[111 104 112 147 110 122] = bor
[154  83 162 145 103 141] = befid
[ 73 146 159 146 149  77] = Nure
[154 105 113  52 107 113] = kavol
[137 105 111 115 117  70] = Duto
[125 105 163 145 107 113] = rup
tail: [154 105 113  52]  [107 113]
tail: [105 163]  [145 107 113]
tail: [ 83 162 145 103]  [141]
tail: [104 112 147 110]  [122]
tail: [162 145]  [103 141]

[125 173 100 143  98 137 110 153 122 131 114 153 106 134 114 166  97  98
 120 134 125 130 129] : tofeg
[112 162 111 129  87 153  97 152 122 128 165 113 150 179 157 179  94  79
 125 122 126 133 134] : kab
[144 173 100 143  98 137 110 153 122 131 160 113 150 134 115 178  97  98
 120 134 125 130 129] : kepon
[134 136 128 143 110 111 116 131  95 140 114 154 106 134 114 144 158 129
  93 154 118  86 175] : Semu
tail: [179 157 179]  [ 94  79 125 122 126 133 134]
tail: [154 106]  [134 114 144 158 129  93 154 118  86 175]
tail: [114 154 106 134 114]  [144 158 129  93 154 118  86 175]
tail: [144 158 129  93]  [154 118  86 175]

[128 144 128 128 120 128 113 128 116 140 128 116 143 128 128 128 118]  tep
[128 161 128 128 109 128 102 128 101 155 128 102 162 128 128 128 106]  kufe
[129 121 128 129 134 128 132 129 135 121 129 135 119 129 129 129 133]  Tukef
[128 152 127 128 115 128 107 128 110 146 128 110 151 128 128 128 113]  zusep
[127 177 127 127 100 127  88 127  89 167 128  90 178 128 127 127  96]  ponob
[130  65 130 130 167 130 177 130 180  77 130 179  62 131 130 130 170]  mib
[127 177 128 127  99 128  90 128  88 169 128  89 180 128 127 127  96]  kufo
[130  81 130 128 119 128 165 130 166  91 130 165  79 130 130 130 159]  Paru
[129 114 130 129 136 130 141 129 139 119 129 138 115 129 129 129 137]  mup
[130  81 130 130 157 130 165 130 166  91 130 165  79 130 130 130 159]  Dako
[130  89 129 130 152 129 159 129 160  97 129 159  87 130 129 130 154]  sen
tail: [128 120 128]  [113 128 116 140 128 116 143 128 128 128 118]
tail: [160  97]  [129 159  87 130 129 130 154]
tail: [159  87]  [130 129 130 154]
tail: [129 134 128 132 129]  [135 121 129 135 119 129 129 129 133]

[126 190 124 125 134 156 125 129 127 126 140 156 129 182 124 127 127 128
 127 124 133 156 128 127 124 157 125 127 182] -> Lega
[129 128 137 131 128 128 128 129 129 129 128 128 128 128 128 129 128 128
 129 129 128 128 129 129 129 128 129 129 128] -> vep
[129 127 129 129 128 128 128 128 129 129 128 125 127 127 136 169 128 128
 129 129 128 128 129 129 129 128 129 129 128] -> liro
[148 126 133 132 126 124 131 127 156 147 125 124 128 125 134 157 124 126
 151 133 127 124 162 153 133 124 143 156 125] -> Gamal
[129 128 129 128 128 128 128 129 129 129 128 128 128 128 129 129 128 128
 129 129 128 128 129 129 129 128 129 129 128] -> Luz
[154 127 137 130 125 125 131 128 170 155 124 125 128 127 136 169 125 127
 162 136 125 156 129 161 137 125 147 170 127] -> nifin
tail: [129 127 126 140 156]  [129 182 124 127 127 128 127 124 133 156 128 127 124 157 125 127 182]
tail: [129 127 126]  [140 156 129 182 124 127 127 128 127 124 133 156 128 127 124 157 125 127
 182]
tail: [125 129]  [127 126 140 156 129 182 124 127 127 128 127 124 133 156 128 127 124 157
 125 127 182]
tail: [140 156 129]  [182 124 127 127 128 127 124 133 156 128 127 124 157 125 127 182]
tail: [125 128 127 136 169]  [125 127 162 136 125 156 129 161 137 125 147 170 127]
tail: [156 128]  [127 124 157 125 127 182]
tail: [137 130]  [125 125 131 128 170 155 124 125 128 127 136 169 125 127 162 136 125 156
 129 161 137 125 147 170 127]

[132 126 129 132 123 129 129] = lipo
[120 137 129 120 138 129 128] = sis
[ 88 168 127  89 179 128 127] = Duk
[106 151 128 106 156 128 128] = sikid
[102 154 128 102 161 128 128] = ripo
[148 110 129 147 104 130 129] = vupu
[181  78 130 179  62 131 130] = Lum
[181  77 128 132 123 129 129] = Ket
[126 132 129 126 131 129 128] = mus
which: [102 154 128 102 161 128 128]  ripo
tail: [120 138]  [129 128]

[127 124 127 124 124 129 143 127 124 178 127 124 124 125 155 144 124 124
 136 124 125 126 182 174 148 158 126 125 145 124]  Gat
[131 136 184 137 150 127 124 183 149 126 177 138 136 164 124 124 155 143
 124 149 161 170 127 126 124 124 165 159 124 148]  kulab
[129 128 128 128 128 128 129 128 128 130 128 128 128 128 129 129 128 128
 129 128 128 128 129 129 129 129 128 128 129 128]  Parir
[126 124 127 124 124 129 142 199 157 129 127 124 124 125 154 144 124 124
 135 124 125 126 180 172 147 156 125 125 144 124]  sedu
[131 139 200 140 159 127 124 199 157 128 191 142 138 176 125 124 163 148
 124 157 172 183 128 127 124 126 178 170 124 154]  foga
[128 128 128 128 128 128 129 127 124 179 128 128 128 128 129 129 128 128
 129 128 128 128 129 129 129 129 128 128 129 128]  sep
tail: [127 124 178]  [127 124 124 125 155 144 124 124 136 124 125 126 182 174 148 158 126 125
 145 124]
tail: [199 157 128]  [191 142 138 176 125 124 163 148 124 157 172 183 128 127 124 126 178 170
 124 154]
tail: [140 159]  [127 124 199 157 128 191 142 138 176 125 124 163 148 124 157 172 183 128
 127 124 126 178 170 124 154]
tail: [124 157 172 183 128]  [127 124 126 178 170 124 154]

